In the rows, zero is written as 128.
One turn moves every row onto another: examples first, then more rows asked:
q13: [104 128  74 146 132 144 145  98 135 131  97 150 157 151 132 110 148 137
 127 133 153 122 140  87 138 131 144 129  69  90 123 129 128 119 141]
q397: [144 127 124  97 141 142 118 143 111 116  88  93 130 138 115 132  98 141
  92 122  94 116 114 131 164 114 134 149 113 159 148 151 146 109 131]
q389: [121 119 105 138 130 135 133  91 131 135 105 137 142 131 125  89 122 134
 109 161 167 103 114  68 134 131 134 135  91  90  93 126 108 139 142]
q102: [ 99 152 118 112 167 110 117 142 135 149  80 106 165 123 102 120 114 103
 130 118 118 121 130 162 167 129 139 129 128 147 128 131 120 105 136]
q160: [123 154 134 120 149 109 103 147 114 139  80  83 161 118  86 126 119 114
 136 155 123 131 131 134 142 135 146 109 134 149 103 138 115 125 127]
q21: [122 148 120 118 150 105 107 134 109 151  95  86 158 109  89 119 107 100
 138 154 141 138 139 150 133 125 154 118 147 148 117 122 111 125 127]
q411: [107 151 126 144 131 119 127 142 120 128 155 139 115 170 146 105 114 132
 113 133 131 137 161 129  94 133 143 111 103  99 157  99  99 104  90]
q788: [123 125 123  80 117 116 155 123 130 132 133 165 137 106 184 124 133 150
  94 144 104 154 164 119 138 124  94 114 121 132  97 117 141 128 122]
q781: [110 127  94 134 125 140 141 105 144 123  86 143 145 147 128  97 139 136
 121 150 158 115 126  71 133 125 143 137  73  91 102 136 110 132 136]
q810: [ 97 139 161 107 146 122 122 161 120 109 157 135 114 168 145 125 113 129
 114 116 153  92 116 106 126 126 117 142 101  94 129 113 107 108 108]
q296: [127 123 135  71 107 111 159 125 123 123 139 158 137 107 176 138 137 149
 111 144 126 152 158 116 138 118  93 119 118 130  90 126 145 143 130]
q327: [123 155 158 160 127 112 136 133 115 134 174 135 121 163 129 118 119 143
 127 146 135 123 146 128 109 144 133 101 100  97 152 116 116 117  97]
q906: [145 102 117 153 139 152 122 150 144 104 147 178 112 136 143 121 124 128
 137 139 134 120  79 128 128 154 107 150 120 152  94 129 135 131 133]
q433: [118 147 182 137 136 114 130 145 114 123 176 133 122 161 128 132 119 141
 128 135 150  94 116 114 129 141 117 119  99  93 136 125 123 120 110]
q641: [164 132 138 107 118 132 117 135  94 111 102  77 140 146 103 142  96 150
 117 131 110 127 124 124 157 115 138 134 122 157 135 155 141 136 137]
q996: [ 91 142 128 112 142 124 119 158 123 111 144 139 109 173 156 108 111 125
 104 115 141 117 143 116 104 123 134 136 103  98 143  99  93  97  96]
q26: [109 155 132 116 160 114 111 153 129 138  72  95 164 129  93 125 122 118
 133 134 107 120 125 142 164 138 138 116 121 149 110 143 118 112 133]
q242: [153 106  89 173 121 144 121 138 122 103 147 166 120 150 146 121 120 138
 150 132 127 154 122 141 104 161 116 129 122 155 104 113 124 134 138]
q554: [132 128 139  80 106 108 164 117 133 133 144 163 137 107 174 127 133 147
 110 149 123 155 160 123 139 119  98 117 121 130  96 126 142 146 127]
q37: [115 124  74 155 139 139 139  80 117 149 123 147 162 135 131 113 137 134
 121 133 161 113 138  94 141 139 136 125  83  88 128 114 138 117 148]
q146: [136 103  94 137 132 153 116 155 155  97 143 182 117 150 153 116 125 115
 142 127 140 134  92 126 125 140 118 156 130 154  98 113 122 129 128]
q682: [129 129 130  84 111 110 163 113 136 138 142 167 139 107 179 118 130 148
 101 149 111 156 163 127 140 123  96 114 123 133 101 120 139 138 124]
q963: [123 122 126  71 115 116 152 130 122 123 131 160 137 108 182 134 136 150
 100 141 113 151 160 113 136 123  92 117 117 132  91 121 143 132 128]
q177: [141 105  76 150 122 148 116 145 141  94 141 175 122 159 155 115 122 123
 150 122 137 155 119 133 109 144 125 143 131 155 104 106 116 131 131]
q601: [156 105 113 176 131 146 123 140 125 109 150 168 113 135 139 125 121 141
 143 142 125 133  98 138 115 168 105 132 115 153  99 127 135 132 140]
q897: [125 119  92 151 139 133 131  76 114 152 129 139 153 123 127 100 120 133
 111 152 169 101 122  82 139 139 130 130  99  87 108 112 125 130 148]
q965: [157 137 105 107 117 133 122 114 133 139 122 107 146 139 113 111  91 118
 108 140 117 147 133 147 156  95 165 139 151 159 170 126 136 126 110]
q621: [108 148 109 111 161 106 115 129 124 157  94 100 160 111 101 116 105  93
 132 130 139 131 140 166 148 122 147 132 143 148 132 117 116 112 133]
q951: [139 132 104  99 141 144 121 130 135 134 101 112 134 134 123 115  96 123
  87 127  97 128 120 146 165 103 151 152 130 161 168 133 144 103 115]
q513: [172 138 126 113 105 126 119 116 108 125 123  85 149 147 101 128  92 134
 128 143 126 146 135 134 153 104 157 127 144 156 148 138 135 148 125]

q965 moves to q513
q327 moves to q433
And these:
q682 moves to q554
q601 moves to q906
q13 moves to q37
q26 moves to q102

One turn moves every row onto another: examples first, then more rows asked:
q462: [ 94 138 118 109 159 140 151 128 115 103 151 109 109 117]
q814: [124 126 137  93 138  96 164 127 111 135 117  82 109 127]
q440: [111 109 139 122 187 118 107 150  99 126 120  95 137 156]
q219: [109 130 124 153  98 140 124 129 135 127 106 107 152 135]
q646: [118 128 156 109 147  97 152 125 106 135 116  77 112 137]
q206: [126  73 136  93 146 116 132 115 110 108 147 166 133 136]
q17: [152 120 107  94  94 150 134 154 127 149 121 114 114 154]
q198: [119 117 148 135 154 115 114 160 106 139 111  88 134 178]
q717: [142 133 103 114 133 155 136 122 119 108 168 145 110 152]
q764: [113  85 141  98 115 148 125 146 136 115 151 160 126 163]
q619: [134 111 131 132 131 125  88 139 141 127  96 129 147 175]
q364: [132 115 123  81 126 114 147 162 130 115 175 145 148 121]
q220: [115 112  97 127 133 124 137 101 133 110 142 110 163 104]
q224: [115  98 135 100 114 140 152 163  89 133 134 154 104 147]
q687: [166 117  99  97 135 113 154 117  84 136 135 125 113 127]
q545: [135  82 120 120  99 120 160 140  92 141 161 139 141 146]
q142: [ 92 132 132 118 168 136 141 128 107 111 153  92 119 122]
q565: [133 111 115  87 108 120 138 167 132 122 150 152 158 113]
q366: [139  59 133  83 115 106 137 134 112 144 126 134 145 137]
q489: [128 107 138 150 146 108 101 137 119 130 109 102 161 173]
q860: [116 126 162 120 125 110 118 117 146 120  88 106 127 150]
q927: [164  96 100  97 119 128 120 106 146 127 150 120 150 145]
q724: [120 126 135 111 184 122 125 152  90 126 140 107 103 162]
q472: [147 124 142  86 116  91 149 153 123 116 135 163 132 130]
q600: [147 113 144 113 145  93 121 146 105 149  97  99 121 172]
q54: [111 119 123 164 154 133 102 144 107 118 123 117 157 162]
q907: [125 115  93 157 126 145 108 150 111 134 136 118 163 153]
q903: [119 124 151  99 123 111 127 116 162 113  95 112 120 147]
q879: [141 125 139  84 126  97 159 157 120 116 166 149 130 132]
q32: [126 103 100 127 182 123 113 129  96 122 158 109 154 135]
q823: [115 134 115 142  85 136 142 131 144 125 114 112 142 139]
q811: [139 120 128  90 103 111 138 163 130 119 126 167 144 122]
q369: [114 110 115 147 171 121 115 147  83 131 127  98 155 143]
q930: [148 113 123  68 147 134 115 124 128 118 108 141 101 139]
q643: [104 112 107 137 141 133 124 110 122 116 141  98 166 106]

q646 moves to q219
q489 moves to q369
q545 moves to q224
And these:
q814 moves to q823
q472 moves to q565
q907 moves to q724
q930 moves to q927

One turn moves every row onto another: examples first, then more rows asked:
q754: [130 124 138 126 124 164 143 171 143 124 160 134 133 103  91 100 159  99
 125 132 183]
q100: [125 133 144 132 145 139 106 173 145 131 146 154 136  99 127 147 178 130
 123 126 131]
q967: [ 99 111 155  97 152 159 158 153 124 110 106 141 101  45  79 120 141 162
  95 144 131]
q533: [123 121 201 159 139 179 135 169 101  90 135 120 147 120 109  98 125 108
 104 113 152]
q218: [141 141 159 146 141 145 165 176 161  96 121 134 141  83 119  88 151 141
  91 146 196]
q874: [108 116 172 155 130 160 180 155 104 125 142  97 105  77  65 125 121 118
 113 113 108]
q684: [122 144 181 155 151 173 144 186 124  64 118 149 131 105 113 123 136 161
 140 126 141]
q29: [146 142 166 101 158 108 143 161 144 158 140 120 146  90  83 113 157 161
 114 100 131]
q408: [116  82 168 153 132 165 140 180 123  88 132 140 145  49 119 129 171 123
  99 139 105]
q426: [100 173 181 145 135 161 158 170 118 133 120 127 120  81  99 111  99 180
  93 106 130]
q983: [133 115 152 137 101 165 157 170 141 112 134 141 113  79 135 111 135 102
  88 143 104]
q111: [104 107 141 113 139 148 143 159 119 145 131  99 176  54  97 102 150 150
  95 146 103]
q942: [128 111 189 116 127 146 162 207  99 109 112 101 120  51  79 104 130 119
 102 122 105]
q430: [156 140 172 152 131 146 143 167  96  75 117 131 120  96 121 134 117 136
  65 103 135]
q221: [120 107 176 103 134 146 114 135 122  86 122 136 150  90 111 111 163 127
  67 158 151]
q297: [100 103 180 134 126 131 146 177 126  91 156 122 143  80  43 124  94 150
 114 122 122]
q427: [145 135 179 154 135 103 153 172 161  91 152 145 146 104 113 123 160 164
 121 118 160]
q283: [129 118 132 120 123 178 147 183 130  65 156 140 121  72  97  91 126 131
 119 137 135]
q161: [126 130 194 151 146 152 160 190 121 145 132 111 142 102  56  73 123 161
 102 150 139]
q506: [130 149 147 111 135 131 131 157 130 143 113 105 142  76  80 139 146 112
 117 153  94]
q391: [129 115 146 124 128 111 134 173 135 144  93 104 142  80  70  85 154 143
 104 108 167]
q165: [135 102 175 188 137 143 132 181 150 113 121 150 137 103  84  96 170 149
 107 132 175]
q998: [155 149 147 180 136 182 161 174 152 112 137 148 160 101 103 121 120 150
  96 117 149]
q611: [ 96 112 156 114 134 138 124 178 146 145 116 128 133  65  84 146 130 149
  68 127  95]
q135: [132 100 211 119 109 145 147 172 145  96 142 156 148 123  99 101 132 140
  80 124 141]
q227: [119 126 135 137 161 112 152 160 144 123 152 102 133  52  61 111 146 167
  96 110 165]
q831: [ 95 115 160 127 144 122 123 144 119 125 144 105 153  80  48 138 140 119
 109 145 164]
q870: [152 133 159 139 131 122 142 159 122 117 129 129 151 101 131 146 148 127
  68  87 166]
q645: [115 111 188 160 128 152 158 215  95  93 149 131 107 108 115 115 131 142
 104 142 144]
q485: [141 160 181 126 143 131 170 189 151 104 110 112 159  89  61 108 115 165
 132 129 138]
q270: [108 110 184 113 135 149 179 170 152 159 123 151 108  90  68 117 144 148
 110 118 158]
q490: [122 162 179 161 131 139 132 151 123 105 119 108 131  29  71 132 126 119
  90 118 112]
q734: [127 132 170 153 127 140 139 137 108  78 127 130 116  90 124 143 161 119
 118 153 107]
q865: [ 98  98 120 139 124 122 128 168 120 116 134 124 145  94 134 120 167 153
 102 132 164]
q610: [131 111 141 127 144 131  89 170 138 101 163 135 160  81 122 103 146 137
  75 109 139]
q720: [150 150 132 160 150 184 140 162 128 116 143 137 153  69 118 144 146 119
  80 146 128]
q583: [ 96 135 202 141 157 158 163 181 133 124  88 113 143  95  62 126 126 157
  91 130 169]
q707: [ 93 170 161 120 146 146 142 157 120 166 133 116 136  61 117 137 139 150
  84 115 139]
q444: [131 145 188 116 156 159 158 146  90 103 103 105 124  85  82 108 129 151
 123 122  99]
q782: [125 157 180 167 121 121 147 156 157 133 125 115 158  55  68 123 130 133
 104  85 149]

q111 moves to q165
q870 moves to q426
And these:
q610 moves to q583
q734 moves to q29
q831 moves to q135

One turn moves every row onto another: examples first, then more rows asked:
q921: [120 178 111 138 148  69 104 144 122 159 109 123 136]
q76: [139 135 105 110 141  98 122 195  83 137  85 126 137]
q591: [126 170  98 131 139  77 108 140 107 172 107 132 135]
q492: [138 201 130 122 163 114 138 158 107 120 152 115 159]
q626: [133 173 136 131 147  71 107 139 106 169 102 123 132]
q919: [133 180 143 135 158 133 100 154  88 115 101  79 119]
q451: [142 130 128 136 138 118 147 144  67 124  92  97 169]
q305: [129 152 112 118 128  94 179 155  65 129 147 118 125]
q703: [148 158  99 113 138 120 132 193 130 102 118  71 146]
q800: [133 206 117 120 154 124 127 147 116 136 152 112 158]
q523: [108 154  86 127  96 104 137 139 123 145 133  77 118]
q75: [136 164 106 108 129 117 175 161  62 133 151 114 126]
q58: [161 145 101 114 136  96 121 193  77 148  91 121 114]
q768: [140 177 108 133 138  80  98 137 123 164 113 129 129]
q70: [148 150 130 140 133  99 120  95  99 118 120 101 113]
q650: [141 197 149 121 153 111 137 135 111 134 149 107 156]
q858: [131 149 106 117 117 114 173 148  63 142 145 122 134]
q273: [145 151 116 113 127 118 121 183 133 120 101  56 141]
q229: [129 153 118 105 124 103 173 150  71 122 150 124 117]
q8: [158 144 127 113 148  97 122 196  82 145  80 107 134]
q753: [156 160 142 130 152 109 123 135  61 118 110 109  98]
q298: [168 150 132 134 141 113 126 121 118 104 112  83 161]
q859: [110 176 116 128 145  79 100 148 116 158 106 131 133]
q383: [148 167  99 110 129 136 122 195 123 116 119  69 133]
q446: [105 148 120 146 132 117 103 135  90 137  83  76 125]
q84: [118 190 146 136 148 125 117 155  93 120 111  61 125]
q40: [129 201 136 113 158 118 131 155 109 121 152 122 147]
q122: [131 121 117 136 129 131 138 141  66 119  92  87 145]
q676: [116 178 111 139 143  85 116 143 122 173 111 129 143]
q659: [114 141  93 116  99  89 142 134 130 125 134  88 113]
q518: [153 143 127 133 136 137 131 118 102  98 120  83 153]
q22: [127 150  91 124 103  89 146 145 138 138 130  81 102]
q239: [159 147 131 136 129  75 124 111 103 122 108  90 103]
q832: [148 137 101 119 144  85 132 195  78 140  87 120 131]
q845: [138 152 133 111 123 110 182 145  70 129 148 101 135]
q985: [164 144  95 109 145 104 127 194  80 140  95 121 137]
q668: [131 158 112 114 123 107 182 163  73 138 145 111 109]
q937: [118 134 108 121  96  92 152 137 115 139 122  66 118]
q128: [129 203 129 122 155 128 146 161 111 135 152 111 151]
q14: [153 166  89 109 131 123 118 178 140 115 120  71 137]
q605: [152 194 124 119 151 128 133 148 108 130 152 122 163]
q9: [155 138 102 120 145  97 135 189  88 153  87 132 141]
q171: [155 165 146 125 146 102 139 157  62 115 111  87  95]
q434: [ 97 153 126 150 128 104 124 131  82 148  89  79 141]
q629: [118 149  81 119 100  90 144 138 114 144 133  85 104]
q779: [143 148 100 104 129 124 124 186 135 102 113  80 148]
q616: [163 155 100 112 136 122 130 189 141 115 112  83 143]
q901: [111 149  90 128 105  83 145 138 130 130 135  77 117]

q626 moves to q650
q753 moves to q70
q616 moves to q9
And these:
q985 moves to q591
q832 moves to q921
q76 moves to q859
q298 moves to q451
q58 moves to q768

One turn moves every row onto another: examples first, then more rows asked:
q167: [ 88 140 127 102 152 123 143 128 168 129 132 129 159  73 133 100 143 130
 145 143 137 123 125 123 147  90  98  84 122]
q166: [100 119 140 134 101 109 157 144 121 125 160 106 139  75 171 133 152 158
 139 125 100 118 154 140 115  90 134  89 144]
q314: [126 114 127 114 108 119 170 143 129 145 145 155 123 150 183 110 129 148
 124  97 112 127 105 115 153  90 108 144 144]
q701: [104 174 125 116 125 138  71 130 159  88 135 136 143 122 133 128 126 120
 117 140 157 133 116 151 132  98  89 114 118]
q248: [ 95 132 142  87 131 137 119 156 143 148 122 150 139  96 147 136 125 123
 141 138  94  94 129 124 120 107 138  79 128]
q279: [115 151 124 120 140 101 151  85 136  89 141  79 132 163 121 114 142  98
 138 130 115 139 125 151 139 110 143 124 142]
q24: [128 134 135 140  79 128  97 139  97 146 153 105 115 143 170 144 143 142
 112  91 104 128 145 143 115  87 117 131 145]
q972: [102 156 103 132 123 122 106 134 155 102 131 100 146  92 108 142 135 122
 120 161 146 119 126 142 126 119  76  84 122]
q272: [107 132  88 104 125 141 123 138 127 142 126 135 133 123 122 133 140 122
 137 108  97  95 108 108 108 103 126  58 132]
q802: [104 138 135  97  96 143 130 139 137 114 132  94 134 140 147 144 138 125
 137 100 123 146  69 117 142 151 130 118 119]
q390: [112 154 105 122 109 130 130 145 152 119 144 114 107 113 117 153 133 113
  98 169 144  96 178 122 134  78 110 112 116]
q138: [109 129 140 103 112 107 140 128 169  87 141  85 153 139 154 104 146 122
 116 131 125 160 153 151 173  88 129 149 119]
q437: [143 174 104 134 112  89 101 101 118 117 146 120 135 132 152 113 114 129
 117 126 110 146 160 142 140 152  95 146 121]
q670: [142 150 102 112 102 123 192 151 128 118 135 123 149  96 137 104 143 136
 129 114 133 130 116 113 124 121  73  98 128]
q169: [122 172 101 153 123 131 115  91 138 125 157  70 131 124 148 103 134 127
  95 103 117 132 145 121 119 100 116 171 115]
q657: [147 160 148 104 138 141 138 132 151 113 160 122 154 134 125 114 127 112
 111 149 147 121 178 157 135 103 146 148 137]
q194: [133 110 128 111 105 122 168 144 130 135 147 153 110 142 179 104 132 152
 124  99 109 128 106 110 159  94 112 140 145]
q794: [119 145  80 128 128 122 117 125 128 118 149 159 117  78 147 101 126 125
 100 109  92 101 172 116 135  86 112  88 136]
q48: [122 179 100 148 119 129 123  84 132 123 153  72 132 121 152 110 143 122
  90 100 115 128 145 119 127  98 123 167 116]
q585: [137 131 134 142  83 123  97 137  97 144 143 106 128 143 164 141 146 145
 106  87 101 126 140 142 109  86 124 135 143]
q536: [126 142  91 120 105 164 147 160 144 109 120  89 161 126 129 164 145 106
 137 136 139 112 122 149 160 131 129 124 122]
q359: [132 135 125 104 124 131 157 152 106 142 192 122 133 111 132  86 139 124
 113  68 116 145 125 111 136 102 113 116 141]
q748: [110 133 101 121 138 132 138 141 128  90 141 120 154 128 168 112 139 106
 131 100  93 144  85 150 181 141 117 116 152]
q157: [106 111  95 144 104 106 137 130 112 152 174  92 111 128 147 146 122 141
 135 119  82 106 155 130 140 105 153 137 134]
q336: [ 91 138 108  96 144 155 132 144 174 124 139 118 156 127 123 108 154 121
 132 122 148 120 106 117 140  55 118 102 114]
q981: [114 152 125 117 135  99 157  86 140  82 148  81 130 160 122 118 139  98
 126 128 109 131 119 155 134 114 138 125 147]
q590: [137 158 114 110 131 151 100 165 135 132 141 160 118  79 139 128 129 118
  97 126 116  95 167 109 129 105 122 114 116]
q281: [ 89 146 112 129 103 111 107 110 159  97 135 140  97 117 153 144 106 131
 112 165 118  97 163 140 137  78 124 118 125]
q481: [112 129 104 128 142 128 139 137 131  89 149 127 151 123 168 121 142 110
 135  93 105 142  84 155 181 138 116 123 154]
q594: [110 180 137 135 125 138 113 109 132 140 162 130 139  88 181 134 111 147
 118 139 114 113 146 125 109 150 135 138 125]

q585 moves to q314
q281 moves to q794
q748 moves to q279
And these:
q390 moves to q590
q802 moves to q138
q594 moves to q166

